One turning vector, and how many steps it has turned:
The counts run from 0 to 411.
[113 144 119  87  70 106 115 108 113 124 122 118  87 138  56 110 164 133
 119 120 156 147 119 163 121 157 105 106 130  93 112 106 124 111 133 126
 181 100 141  82 117 141 145 148 141 123 140 156 117  84 124 173 116 127
  90 151 137 165 168] | 374
[118 125 116  98  78 142 126  74 101 109  83 156 115 138  72  99 180 181
 133 138 157 130 100 137 108 144 155 100 118 109 115 112 120 149 101 111
 161 145 159  72 140 128 135 146 118 132 112 162 142 106 162 164 140 138
  76 152 135 136 149] | 368
[108 143 152 155  77 125 119 120 106 140 162 103 102 177  66  97 157 112
 123 136 115 132 127 122  97 155 107 145  97 122 122 145 145 132 122 137
 150  86 152 129  98 149 109 125 143 136 131 152 132  96  90 188 143 119
  75 195 158 179 108] | 34
[ 84 179 140 160  75 149 125  73 117 103 126 166  98 150  90  93 146 120
 138 125 134 134  76 125 143 153 118 100  94 117 109 122 116 157 103 132
 134 170 156  88 150 169 134 112 129 146 122 133 150 131 142 166 119  80
 132 165 173 151 122] | 227
[115 127 131 149  97 107 130 114 103 170 149 109  95 151  50  58 184 134
 125 141 129 114 129  93 128 135 118 105 111 134 149 152 135 113 109 119
 121  96 174 116 136 169 124 118 146 149 110 133 144 116 107 179 162 159
  85 143 150 163  92] | 243
[107 136 106 113  66  94 122 133  87 116 134 131  84 128  50  84 173 139
 156 129 120  93 145 144 152 134 106 121 117 109 121 129 135  97 127 135
 170 105 137  85  94 173 125 132 141 139 152 100 131  88 122 187 133 129
 114 141 102 164 140] | 270
[107 142 126 113  59 106 121 113  62 106 109 117 104 140  55  68 170 175
 125 153 126 117 121 135 130 119 105 123 128 107 116 111 153 122 126 148
 121 103 137  99 119 150 132 145 165 159 118 115 120  96 137 175 136 150
  91 173 122 179 121] | 269
[ 95 120 130 107 109 133 157  96  92 118 154 109 101 135  50 101 172 131
 134 127 115  79 152 144 131 118 117 107 119 118 113 150 143 122  98 114
 167 116 115 112  92 159 109 161  92 107 136 177 137 108 111 195 166 120
 109 161 119 160 149] | 27
[ 78 145 109 110  87 135 103  74  84 114  97 137 137 114  71  79 163 162
 109 167 159 140 113 120 132 150 140 118 114 109 111 112 103 140 125 118
 123 119 153  90 159 159 136 131 115 167 108 144 111 101 156 186 128 147
 101 121 133 163 141] | 89
[106 136 140 181  86 142 101 108 106 141 145 139 107 165  78  71 153 141
 141 125 158 114 146  96 118 168 153 140  85 119 128 130 106 142 105 109
 130 102 165 124 110 138 137 104 134 177 112 116 152 106 150 198 155 148
  89 162 148 175 112] | 174
[108 135 134 125  67 136  94  96 128 111 136  92  95 115  64  84 138 108
 108  64 163 147 135 135 139 184 124  90 125 129 112 128 135 122 119 116
 131 142 178 118 126 120 148 138 128 137  96 112 134 100 114 169 109 115
 116 134 150 168 140] | 280
[ 99 140 141 145  90 113 136  60  83  94 128 127  81  91  70  77 160 165
 129 136 121 104  92 111 158 110 126  87 118 119 114 140 131 108  92 108
 121 147 152  88 147 170 124 142 113 136  99 104 127 126 134 168 151 113
 119 149 118 185 130] | 396
[ 91 174 144 147  90 136 141  97 123 117 158 146  67 108  82  54 155 146
 120 131 140 111  90 117 145 144 122 127 110  97 115 134 126 115  96 131
 134 120 142  94 146 188 129 103 117 140 119  84 120 110 118 177 151 123
 127 154 152 189 128] | 117
[114 165 131 167 100 128  84 114 109 111 136  98 123 160  74  51 178 103
 126 137 142 105 124 117 136 133 135  86  95 127 125 133 118 115 128 111
 144  68 159 150 151 142 130 142 108 169  96 143 123  90 125 187 128 159
  99 127 130 161 129] | 115
[ 93 166 123 150  72 138 103 110 110  88 114 149 101 142  81  48 148 121
 148 114 104 103 122 121 150 153 134 100  99 125 148 122 150 114 128 105
 170  71 109 120 115 167 122  98 128 152 149  88 128  80 140 199 119 148
 124 162 111 145 134] | 15
[125 169 132 164  89 157 133  84  91 116 122 159 114 172  51 101 166 118
 161 140 144  98 124 108 154 158 121 101  89 117 108 143 103 145 100 117
 150 171 168 101 123 151 132 157 117 142 119 150 183 129 131 164 154  94
 134 143 151 137 123] | 336
[112 143 123 148  99 152 111 112 115 136 123 110 132 164  70  58 166 129
 127 132 135 111 157 115 123 162 142 114  94 123 139 122 135 126 125 124
 141  66 151 152 126 149 111 102 125 174  93 133 136 108 121 195 161 177
 103 141 140 154  93] | 39
[113 136 103 104  79 123  94 112  65 101  87 133 117 148  59  99 190 161
 127 147 157 132 123 138 130 147 126 103 118  77  99  99 106 130 114 127
 159  89 165 112 126 158 129 160 121 160 110 142 129  97 146 171 128 141
 107 122 109 160 160] | 165
[ 91 119 139 134  98 139 123 101 122 146 174 106  90 127  83  83 142 107
 115  98 159 127 148 114 119 186 140 117 102 126 158 124 107 125 103 102
 127 100 151 140 103 160 132 112 124 152  98 153 128  98 117 208 133 155
  83 147 162 179 142] | 383
[ 62 162 130 138  88 139 132  85  92  90 106 156  88 108  86  91 163 190
 101 161 125 110  98 102 138 128 149 135 101 107 118 117 129 128 100 139
 143  96 135 108 144 179 101  90 110 162 108 106 123 115 153 191 154 134
 108 156 129 161 115] | 327
[103 132 135  95  84 139 149  93 128 110 149 113  80 137  37  84 166 139
 117 100 115 108 122 136 123 129 123 113 134 135 132 158 179  95 109 137
 166  99 149 104 114 145 108 111  96  88 145 128 139 107  99 158 147 125
  98 155 117 164 119] | 212
[133 167 154 154  71 145 127 100 113 132 117 153  86 151  59  85 159 139
 150 114 148 110 115 120 118 139 115 117  91 116 137 124 109 147 110 121
 119 141 130  84  95 131 128 134 174 155 117 125 158  93 136 168 148 144
 103 176 168 149 123] | 99
[ 87 128 120 139 114 123 142 104 127 135 134 151  92 138  56  65 184 130
 117 122 119 124 130 106 137 144 153 138  93 127 129 147 140 107 106 120
 144  69 151 136 143 167 108 102  98 148 150 126 142  95 145 197 157 143
 105 132 136 159  90] | 352
[106 136 139 131  85 145 108 101 122 143 133  94 111 165  69 110 153 127
 122 141 162 151 106 133 107 171 105 114  98 102 122 101  99 171 107 149
 147 105 165 141 122 142 135 143 131 142  88 185 134 117 107 178 143 130
  69 160 186 171 137] | 273
[134 166 130 190  83 132 101  97 131 109 137 165 110 156  82  56 143 102
 165 102 129 111 115 108 145 158 140 101  98 135 142 138 111 120 114  82
 163 126 147 115 131 142 138 118 125 143 147 113 171  90 142 157 129 121
 128 156 146 161 136] | 150
[126 160 116 100  89 165 138  80 145 104 109 144  95 142  40  83 156 129
 130  89 126 110 109 128 145 171 130  64 124 110 146 113 148 118 128 134
 179 127 176 125 120 154 134  81 128 108 130 129 138 125 119 158 130 125
 136 130 149 129 130] | 177
[143 166 144 160 100 134  88  89 102 102 111 133 127 166  77  75 165 126
 133 124 132 111 111 119 128 122 133  75 104 136 141 133 115 137 122  95
 162 100 165 123 140 109 127 165 108 141 104 180 154 105 139 156 138 139
  97 151 132 145 146] | 394
[109 134 149 173  88 110 108  85 114  91 170 108  85 111  75  73 149 117
 112 115 116 107 105 111 141 130 127  93 141 139 136 163 131  95 112 119
 134 125 154 102 151 174 122 145 110 122 107 120 136 122  93 162 140  88
 107 165 127 196 142] | 186
[ 91 135 107 138 104 114  99  96 133 142 112 130 127 156  52  77 183 125
  99 129 141 151 111 114 127 156 152  92 107 124 133 127 127 117 121 101
 167  58 176 131 171 139 134 121 110 148 130 163 136  74 138 180 121 162
  99 124 145 148 119] | 114
[ 97 200 130 113  85 153 146  90 158 106 108 161  84 140  54  64 154 155
 116 104 152 121  89 130 149 139 122 129 102 113 121 119 146 123 120 117
 157 121 140  85 147 139 112  92 119 123 141 105 116  96 138 157 134 127
 133 139 151 154 111] | 252
[101 105 142 119  69  99 117 101  95 106 156  92  79 118  51 102 161 138
 111  85 150 128 135 141 124 145 134 109 136 128  94 148 140 102  94 115
 135 123 175 100 115 141 131 165 136 110 113 127 145 118 111 160 133 101
  84 149 125 179 134] | 1
[117 126 119  98  42 122 102  90  76  83  94 108 125 137  53 101 160 140
 125 136 120 138 119 139 133 155 128  72 136 129 112 128 145 122 137 133
 137 148 169  77 132 141 149 151 155 126 106 151 136 112 127 166 121 109
 101 160 111 153 145] | 25
[ 92 111 140 112  72 125 135 110 114  98 146 110  69 139  47 129 172 179
  96 103 124 124 141 137 119 136 123 133 128 114  83 142 174 122  85 145
 174  94 155 119 120 134 110 131 114 111 129 128 139  95 113 168 125 101
 105 169 116 169 134] | 2
[106 134 102 146  91 102 100 104  78  97 102 129 106 138  80  46 178 123
 135 152 102 111 119 130 140 110 131  73 110 137 145 142 135 114 129 112
 141  76 129 111 141 169 130 136 128 146 137 135 121  97 137 185 122 160
  85 159 120 145 118] | 294
[128 152 151 153  94 102  95 109 109 109 148 105  73 163  59  79 198 114
 110 107 154 119 103 132 144 136 108  86 117 120 127 137 126 115 100 150
 120 100 184 141 153 154 138 161 150 163  96 133 150 124 115 155 110 125
 119 145 145 184 121] | 6
[ 93 150 171 172  88 153 137  87  99 114 146 142  97 156  73 123 165 141
 134 121 126 101 121 104 114 129 139 137  97 121 115 141 121 156  81 114
 154 136 135 109 107 130 117 137 115 136 123 165 185 104 137 194 162 111
 114 195 160 145 133] | 232
[ 76 141 117  95  86 112 108  86 111 112 111 130  88 124  80 108 169 143
 109 128 154 167  96 152 126 147 112  81 126 104 129 105  98 141 113 137
 160 104 141  82 127 175 135 130 125 132 133 171 109  91 139 183 109 132
  87 155 157 154 163] | 298
[101 165 146 157 107 151 109  78 127 112 148 119 101 141  79  97 164 144
  98 141 171 132 104 122 149 161 142 128 104  94 105 120  83 143  99 123
 158 112 183 139 175 158 128 134  92 149  83 145 140 121 133 165 132 103
 117 137 158 176 149] | 12
